One turn sends every row of this set to another row. A few are shown first. Where does it send the rows asked after them?
K_531: [-43  14  24   9  24 -20   8  -4  -9  18   1   2  27  33  40 -21 -13   3
 -14 -14 -25  -1  -7 -18 -15  -9 -15  30   2  18 -14 -13 -14]
K_765: [ -5 -13 -13   1  -7  -9 -11 -15   7 -17 -29 -47  -2  -2 -32  25  13  -7
   0  18   5 -30  16  15  18  14  31   2  10   6  17  13  27]
K_834: [-29   8  -3  29 -30  21 -11   6  -8 -25 -33 -12  -9  26  -3 -21  -4  13
 -45  -8  -5  -6  -7   2 -21  -5 -20   0  -1  30   2  29  26]
K_452: [  8 -39 -24 -12  45 -31  12 -33 -23  14   9  -8   8   1   9  -6   0 -17
  10  12  -7  16  11   7   8   7   0  43  -8 -15  16   2 -17]
K_885: [ 10  -1 -29  10   3 -12   7  -7 -18 -33 -14 -51  -8 -10 -29  21  20 -15
  -4   5  -5 -32  21  11   7  12  21  -6   9  13  28   1  11]
K_402: [-29   2  22  17  16 -22  -1  -6 -10   8   7   9  39  27  31 -25 -26   9
 -20 -15 -23   3   5  -1 -20 -10 -23  20   7  21 -26 -15 -21]
K_363: [ -1 -35 -27 -32  32 -40  10 -21 -21  13   3  -7  14   4  12  13  -4 -16
  11  19  -3  20  -4   2   7  12   4  37  15 -13  16   6  -9]
K_265: [ 19  -8 -21  19   8 -12 -10 -16  -4 -25 -18 -48   9 -12 -22  18  14 -28
   0  16   9 -28  21   6  11  16  31   7  16   1  27   7  13]
K_289: [-13  12   9  25 -36  20  -8  -5 -19 -18 -39  -9  -6  16 -14 -26  -6   7
 -26 -10  -7  -9  -4   4 -21 -26  -9  -4 -11  39   0  24  23]
K_671: [-44   6  23   3  32   4   3   1  -7  11   9   8  12  31  37 -20 -28  -8
 -22  -3 -30   6  -5 -18 -21  -6 -16  32   6  13 -11  -8 -17]
K_346: [-24  16   8  26 -31  24  -2  -6  -5 -21 -35 -25  -2  22   5 -30  -3  15
 -18  -5  -7 -12  -6 -11 -19 -13 -16   0 -17  33   1  32  31]
K_604: [  5  -7 -27   8  -2  -8  -9  -9  -2 -28 -24 -34 -12  -5 -17  26  19 -13
 -10  18   2 -34  15  16  10  13  30  -1  17  -1  23   1  26]
K_463: [-14 -30 -11 -30  35 -36  10 -14 -28  22   1 -24   2   6   0  17  -2 -23
  12  20 -11  18   9  -2  10  13   3  45  19 -10   5  12 -14]
K_513: [ -3 -32 -14 -19  40 -32  12 -27 -21  26  -6 -15   4   7  -3   6  11 -17
  17  10 -13  13  -4   5   8  13  -5  50   6 -18  13  -5  -8]
K_875: [ -6 -36 -21 -22  30 -26  16 -21 -23  27   9 -14  12   9   8   9 -10 -14
  11  20   3  33  18   5  13   0  -2  36   0 -17  10   3 -10]
K_555: [  2  -8 -17  13   2  -4  -4 -13  -1 -29 -26 -57  -5  -8 -29  19  22  -9
  11  11  -8 -30  16  12   4  22  14   1  14   1  20   4  25]
K_202: [-47  -1  22   5  27 -16  -8   0  -3   4   2  12  24  25  40 -23 -29   2
 -19 -14 -26  16  -1 -13 -24  -7  -7  22  12  22  -9  -6 -21]
K_744: [-19   0  -1  30 -36  32  -4   0 -16 -17 -19 -19 -11  28 -15 -20 -13   1
 -36  -9   2  -8 -12   4 -18 -13  -7   7  -6  43   2  21  35]
K_685: [ 23  -9  13  15  11  11   2  22  -5   1   7 -38   5 -14 -13 -45  14  -7
 -22  19  -2  27   2 -20  -4  -4  26   5 -12   4  -3  13 -41]
K_648: [  2  -4 -22  12   0  -4  -6  -6  -9 -15  -3 -43  -3  -3 -28  28  12 -13
  -4  16  12 -30  27  14  13  17  33   0   7   9  29  -7  26]
K_795: [ -1 -24 -13 -16  32 -36   2 -19 -29  18   8 -14  19   7   7   7  -4 -17
  15  17  -2  29  -4  16  -4   5 -11  46   2 -20  12   4 -27]
K_952: [ -6  -2  -5  24 -32  24  -2   2 -15 -24 -36 -24  -3  24  -5 -19   1   4
 -43 -16   2 -19  -9 -16 -12 -12 -12  -9 -13  35   3  28  29]
K_378: [-44  -6  22  15  19  -4   4  -1  -5   7   8  -5  24  30  34 -18 -36  -6
 -19 -17 -25  14   5  -6 -19 -20  -8  19  14  24 -26 -19 -17]
K_152: [-40   2  28   7  17  -6 -10   7 -14   6  -1   5  19  31  36 -15 -18   3
 -22 -22 -26   2  -5  -6 -26 -22 -15  12  -8  16 -17 -19 -25]
K_399: [-27  11   2  22 -27  32  -1  -2  10 -22 -23 -14   5  33  -6 -18 -11  18
 -38  -2  -2 -19 -15   1 -14  -5 -17   0 -12  30   2  24  32]
K_344: [ 29 -13  12   4  -4  13 -18   9 -13  -5  -1 -14  13  12 -15 -17  25  15
 -16  19   1   0 -32   4  23 -31  22  21 -12  18 -22 -22 -28]
K_417: [ 24  -6   9  33  13  16   2  15 -10 -12  21 -35  16   1 -13 -18  19  14
 -31  20  -5  16 -25  12  11  -1  -6   8   4  -4 -25  -5 -40]
K_681: [ 25  -4   2 -15 -15 -11   1  32 -18  -2   7 -39  27   7 -17 -23  20   8
 -18  10   4   5  -8 -30   9 -11  27   9  -5  32 -10  -5 -34]

K_513 moves to K_555
K_344 moves to K_417
K_648 moves to K_744
Now find these:
K_452 moves to K_885
K_671 moves to K_463
K_604 moves to K_834
K_795 moves to K_265

